In the rows, zero is written as 128.
One turn moves each row of this set onto another row. After a few examples, where does it send each row asked below?
k_173: [135 136 167 133 163 146 148 115 102 150 142 141  91 159 137 138 100 148
  97 130 135 107 100 114 109 137 125 139 132 156 129]
k_710: [132 122 126 145 144 142  99 128 119 137 140 134 125 123 135 157 118 146
 104 132 125  92 141 112 122 133 137 162 120 189  97]
k_868: [126 119 119 157 155 146  85 127 100 128 120 132 142 103 140 143 117 155
 115 136 136  90 119 122 131 103 127 140 124 183 108]
k_671: [145 153 144 143 149 137 114  91 127 110 137 138 129 136 188 115 130 135
  97 108 112 133  91 138 109 141 130 144 168 139 101]
k_932: [137 134 136 124 133 147 124 131 114 106 113 138 132 124 162 114  68 158
  85 138 105  95 112 107 121 124 123 128 131 194 149]
k_840: [125 149 144 143 136 128 133 129 105 113 116 128 147 124 148 110  71 126
  88 146 106  87 106 105 114 125 140 140 121 174 142]
k_494: [130 136  84 173 140 127 123  95 111  98 122 130 116 116 140 132  80 152
  92 129  95 100 115 138  91 137 122  89 144 143 127]
k_149: [124 146  88 189 157 125 125  96 100 119 119 125 124 112 133 141  67 150
 102 135 114  97 112 130 103 141 125 111 125 146 129]
k_160: [144 132 166 140 174 124 151 112  94 130 126 157 108 148 120 143  89 163
  77 121 119 118 108 109 114 131 130 145 139 159 111]
k_556: [150 130 146 142 167 122 108 107 115 120 137 150 151 142 163 111 114 119
 110 116  99 150  97 128 122 136 126 150 166 141 112]
k_594: [106 148 105 159 153 112 131  81 115 100 138 142 124 109 131 132  83 150
 109 135 111 121 119 137  97 144 112 100 143 154 142]
k_156: [108 131  94 163 147 133 118  77 110 106 135 142 119 114 131 120  81 160
  92 137 107 103 124 141  92 140 104 102 147 162 132]
k_614: [126  97 142 177 118 139  96 106 107 114 119 132 120 123 139 119  89 158
  98 120 148 110  96 154 138 147 172 121 132 141 111]
k_253: [150 115 131 159 141 100 112 110 100  94 108 143 114 106 169 117 103 173
 123  86  98 106 114 148 104  98 129 139 165 152 124]
k_604: [144  91 164 166 139 131  99 109 120 126 124 130 103 132 154 134 104 161
  97 125 147 117  97 143 149 141 169 135 118 145 114]
k_447: [146 154 144 141 155 130 101  96 132 128 138 128 113 160 166 120 102 109
 112 128  95 142  98 138 109 134 114 142 145 157 112]
k_666: [152 160 146 143 166 123 115  90 115 107 152 145 135 134 185 120 107 125
  97 120  95 136  93 114 109 127 128 135 157 149 119]
k_717: [135 146  95 170 142 122 119  74 111 100 121 130 119 119 134 120  71 167
 107 124 113 120 129 138 102 147 113 108 135 126 125]
k_242: [128 114 134 148 142  77 111  95  89 115 126 133 110 124 133 111 107 142
 143  94  92 111 116 113 116 130 151 130 128 147 128]
k_722: [140  91 138 155 139 150 106 120 120 111 111 122 110 144 166 137  97 153
  83 122 150  99 105 154 139 114 160 135 141 128 115]
k_742: [172 142 135 150 162 125 101  97 119 124 141 147 123 152 154 117 110 119
 110 109  94 145  91 144 116 143 130 130 157 143 111]
k_201: [148 125 139 148 138 121 105 129 110 136 132 137 143 123 142 149 126 152
 113 137 137  92 137 136 136 112 126 165 117 174 101]
k_570: [153 139 160 124 170 119 138 103  88 114 145 154  97 147 119 130  99 161
  95 134 132 114  95 117 107 123 108 139 131 156 119]
k_274: [149  85 129 174 121 141 101 126 134 118 107 124 103 134 160 132 106 154
  99 118 128 107 119 157 141 137 153 128 132 128 107]
k_61: [136 105 118 136 132 108 108 112 119 106 144 137  86 128 151 125 107 163
 151  92 109 114 127 158 109 128 122 131 147 161 141]
k_568: [161 130 151 133 165 130 134 107  71 127 136 167 104 140 130 137 101 160
  90 122 122 106 106  95 109 134 143 141 138 141 112]
k_860: [125 131 139 150 157 159 101 125 112 130 132 131 132 109 141 145 107 158
  90 132 137  81 127 142 119 110 116 160 119 174  96]
k_628: [145 123 127 145 143 126  97 122 136 153 129 135 125 112 129 134 116 166
 110 137 126  97 135 132 129 139 124 150 112 191 104]
k_122: [148 134 157 155 149 127 103 100 117 122 148 153 128 143 183 125 123 126
 113 113 112 149 100 137 123 134 128 159 168 148 116]
k_196: [141 116 126 161 141  78 120  95 104 103 119 131  90 120 132 107 109 146
 136  89 102 106 110 128 116 133 162 131 142 160 120]
k_48: [126 153 140 143 142 117 140 118 119 101 104 150 117 130 156 102  71 132
  98 147  98  97 112 111 135 131 122 137 121 172 151]
k_680: [124 129 137 132 123 126 133 146 108  92 121 135 128 134 162 116  82 146
  70 133  98 102 121 117 121 120 109 124 145 185 136]
k_444: [107 129 107 179 139 125 119 101 119 104 133 128 119 106 140 150  82 156
  95 141 118 104 147 137 102 128 109 100 127 155 141]
k_925: [125  85 138 170 122 139 113 117 119 126  98 135  96 126 166 132 112 158
 102 130 139  99 112 134 143 156 160 133 133 138 112]
k_924: [123  87 138 177 120 140 104 103 118 107 104 123 105 109 158 120 103 170
  98 126 148 104 112 131 139 132 163 127 128 138 118]
k_437: [131 115 152 137 157 128 144 102  99 136 155 147  95 168 139 143 113 168
  90 136 125 114  98 123 106 119 129 159 142 150 113]
k_635: [133 106 128 166 147  93 108 105  92  89 121 139 114 108 161 112 105 175
  97  85 103  91 109 147 113 106 119 148 154 159 129]
k_988: [148 143 135 145 141 102  99 101 134 123 136 134 132 150 166 128 111 128
 115 120 109 147  97 146 110 140 131 134 174 143  94]
k_227: [130 107 132 129 140 100 105 112 132 127 136 149  81 125 168 128 114 163
 143  98 116  98 121 149 117 126 119 128 152 160 142]
k_369: [146  97 125 177 118 137  89 116 110  99 108 126 100 136 167 126 102 148
  97 114 155 106 111 142 140 145 152 121 154 139 123]
k_941: [116 142 111 179 139 128 122 100 125 113 128 137 122 115 132 131  84 141
 115 132 118 123 139 132  87 148 103 105 147 134 145]
k_692: [131 138 131 146 114 122 136 132 105 107 121 130 115 123 166 107  76 150
  95 147 116  81 110  97 126 116 120 120 128 184 136]

k_447 -> k_722
k_556 -> k_925
Now find these:
k_628 -> k_680
k_666 -> k_604
k_988 -> k_369
k_860 -> k_840
k_868 -> k_48
k_274 -> k_494
k_710 -> k_932
k_635 -> k_242
k_122 -> k_924
k_570 -> k_201
k_61 -> k_253
k_671 -> k_614

